In the data rows, zero lies at 4.5, halfway between 4 and 5.
Here are some points, each followed by its number:
[5 6 4 6 6 4 6 4 5 5 3 6 4 6 2 4 3 4 4 5 4 6 3 4 6 6 5 4 4 6 5 5 5 3 3 4 6 3 4 6 4 5 3 4 5 4 5 6] 0
[3 8 5 1 3 4 8 2 3 3 6 2 3 2 9 5 6 4 9 5 3 2 5 5 2 3 4 4 4 3 5 1 4 6 3 6 4 7 7 3 6 5 7 6 2 1 3 3] 1
[5 7 5 3 4 6 9 2 5 5 6 7 2 6 4 4 3 7 6 3 3 4 5 9 3 4 4 5 5 4 7 3 6 7 5 4 6 7 4 6 4 5 8 8 5 2 4 4] 2
[6 6 7 3 5 5 8 7 4 5 9 8 5 9 8 8 3 1 6 8 9 6 9 4 4 5 9 7 9 4 1 2 8 9 4 7 6 8 7 6 7 8 9 2 1 4 7 3] 3
[3 3 5 3 3 5 3 3 4 3 4 3 4 3 8 4 6 2 3 5 4 3 6 4 3 2 3 5 3 3 4 5 3 3 5 5 4 4 5 4 5 4 4 4 3 4 2 4] 4
[5 7 5 5 5 6 7 5 7 5 2 5 5 4 3 4 5 6 3 4 4 5 3 5 8 5 4 5 4 5 4 6 4 3 7 4 4 3 4 4 4 4 3 3 6 6 5 7] 5
[3 2 3 1 3 3 4 5 3 4 6 2 8 3 5 3 6 2 7 4 5 3 7 5 2 3 5 3 5 3 6 3 5 7 3 4 4 7 4 3 4 4 7 8 6 7 6 3] 6
[4 6 3 2 3 2 7 2 3 5 4 6 3 4 5 3 3 0 3 4 3 4 3 0 3 4 4 4 4 4 1 5 5 6 2 5 5 4 3 5 5 5 7 3 3 3 3 4] 7
[5 4 5 5 5 4 3 7 5 5 4 5 5 4 3 4 5 7 5 5 6 5 4 6 5 5 5 5 5 4 5 4 4 4 5 4 3 5 4 4 4 4 3 4 6 6 6 5] 8
[4 3 4 5 5 4 2 5 4 4 3 4 4 4 4 4 5 6 5 5 5 4 4 4 4 4 4 5 3 4 4 4 3 3 5 4 3 3 4 4 4 3 2 2 3 5 5 4] 9
[6 7 4 9 6 6 7 3 6 6 3 6 4 7 2 4 2 5 5 4 3 9 2 5 5 6 4 2 5 5 5 3 6 4 6 4 7 6 4 7 4 5 4 4 5 4 5 5] 10
[4 2 5 4 4 7 2 4 7 4 4 4 7 3 4 4 7 5 3 5 4 4 4 4 6 4 4 4 4 6 3 7 4 3 9 4 4 2 4 4 4 4 3 3 4 8 4 6] 11
[4 3 5 5 5 5 2 5 6 4 3 4 5 4 3 5 6 7 3 4 4 4 3 5 5 5 4 4 4 5 4 6 3 2 7 4 4 2 4 4 4 4 2 3 4 6 5 5] 12
[4 4 5 4 4 7 4 4 6 4 4 3 4 3 5 5 6 5 3 5 4 4 4 5 5 4 4 4 4 5 7 6 4 3 7 5 4 3 5 4 5 4 4 6 6 3 4 5] 13
[5 4 5 5 5 5 3 5 5 4 4 4 5 4 4 7 5 6 5 7 5 5 4 5 5 5 4 6 4 4 7 3 4 3 5 6 4 5 6 4 6 5 2 4 6 6 5 5] 14
[3 6 3 1 3 4 6 2 3 3 4 1 4 3 7 4 5 0 4 2 1 2 2 1 2 3 3 4 3 3 3 3 4 4 3 3 3 4 4 3 3 4 5 6 4 2 1 3] 15
[6 4 7 6 6 5 3 6 5 5 4 6 4 6 4 6 5 6 6 6 5 6 4 5 5 5 5 7 6 4 5 4 5 5 6 5 5 6 6 6 5 5 4 4 5 4 6 4] 16
[5 3 5 6 5 5 2 5 5 5 3 5 4 5 3 5 5 7 5 5 5 5 3 5 5 5 4 4 4 4 5 4 4 2 5 4 4 5 4 4 4 4 2 3 4 5 5 4] 17
Which two points above are nearest to each new point, looking only along the 3 directions in which the numbered points spread most? Their numbers follow each, smallest number first.
[4 2 2 4 4 1 2 4 3 3 3 3 4 3 4 3 4 5 3 4 3 4 4 4 3 4 3 4 3 3 4 4 3 3 3 4 3 3 3 4 3 3 3 3 3 4 3 3] 4 13
[4 4 5 3 4 6 4 3 7 3 5 3 3 3 8 6 5 4 2 3 3 4 4 4 5 4 3 7 5 6 4 8 4 4 8 3 4 2 8 4 4 6 4 8 7 3 3 7] 9 13
[3 3 1 3 3 3 4 4 3 3 3 3 4 3 4 3 4 4 3 3 4 3 6 2 4 3 3 3 3 4 3 5 3 3 1 2 3 4 3 3 4 3 3 4 3 4 4 4] 4 13
[5 4 6 5 5 5 3 8 5 4 6 4 8 4 4 6 6 6 5 6 8 4 5 4 5 5 6 5 6 4 6 4 4 5 5 5 3 5 5 4 5 4 5 7 8 6 7 4] 8 14
[6 4 6 5 6 7 5 5 4 6 5 7 7 8 3 5 3 4 7 4 5 8 4 2 5 6 5 4 6 4 0 3 6 8 5 5 7 7 4 8 4 6 7 4 3 6 5 4] 2 16
[3 5 4 4 3 3 4 5 4 4 5 3 4 3 7 5 5 3 6 6 5 3 6 5 3 3 4 6 4 3 5 3 4 3 4 6 4 7 6 3 6 4 4 4 4 4 4 3] 4 6
[5 6 1 5 5 3 6 4 4 5 4 7 6 7 3 4 2 5 3 5 4 6 3 4 7 6 5 4 4 6 6 6 4 4 2 5 5 3 4 6 5 5 4 5 6 6 5 6] 0 5
[3 4 4 3 3 3 4 4 3 2 5 3 4 3 7 3 6 1 7 4 5 2 8 3 2 3 4 5 4 3 0 2 4 5 3 5 4 7 4 4 5 4 6 2 1 4 4 3] 1 6
[5 7 4 5 5 7 9 2 7 6 5 8 2 8 6 6 2 9 3 3 2 7 3 9 4 5 4 7 5 5 6 5 7 6 9 4 6 4 6 8 4 6 8 9 7 1 4 5] 2 10
[4 3 6 3 4 5 4 5 3 4 5 2 6 3 7 4 8 3 7 5 5 3 6 4 3 3 5 4 5 3 2 4 5 5 4 5 4 7 4 3 5 4 6 3 1 5 4 4] 4 6
[2 4 1 2 1 2 2 1 2 3 3 2 3 2 6 0 4 0 2 2 2 2 5 1 2 2 2 3 1 4 3 4 3 4 2 2 3 0 3 1 2 3 4 4 2 2 2 2] 4 15
[6 4 4 6 6 5 4 4 5 5 3 6 4 5 3 5 4 6 3 4 5 6 3 5 6 6 4 5 4 5 4 5 4 3 5 4 5 3 5 5 4 4 2 3 5 5 5 5] 5 17
[4 3 7 5 5 5 2 8 5 4 6 4 6 4 4 4 6 6 5 5 7 4 7 5 5 4 6 4 5 4 5 5 4 5 6 4 3 5 4 3 4 3 5 5 6 6 6 5] 8 14
[3 3 6 4 3 5 3 4 5 3 3 3 6 3 5 2 6 4 2 4 4 4 5 5 4 3 3 4 4 4 3 6 3 3 6 4 4 2 4 3 4 3 2 2 3 6 4 4] 9 13
[3 5 6 4 3 5 4 6 5 4 7 3 3 4 7 6 5 4 5 8 6 2 7 4 4 3 5 6 5 4 6 5 4 5 5 8 4 5 8 3 6 6 6 5 4 3 5 5] 4 6
[4 5 3 2 4 3 6 3 3 4 5 3 3 2 5 4 5 7 4 4 3 3 3 6 4 4 4 5 4 4 4 4 5 5 3 5 4 5 4 4 4 4 5 5 3 1 3 4] 4 7
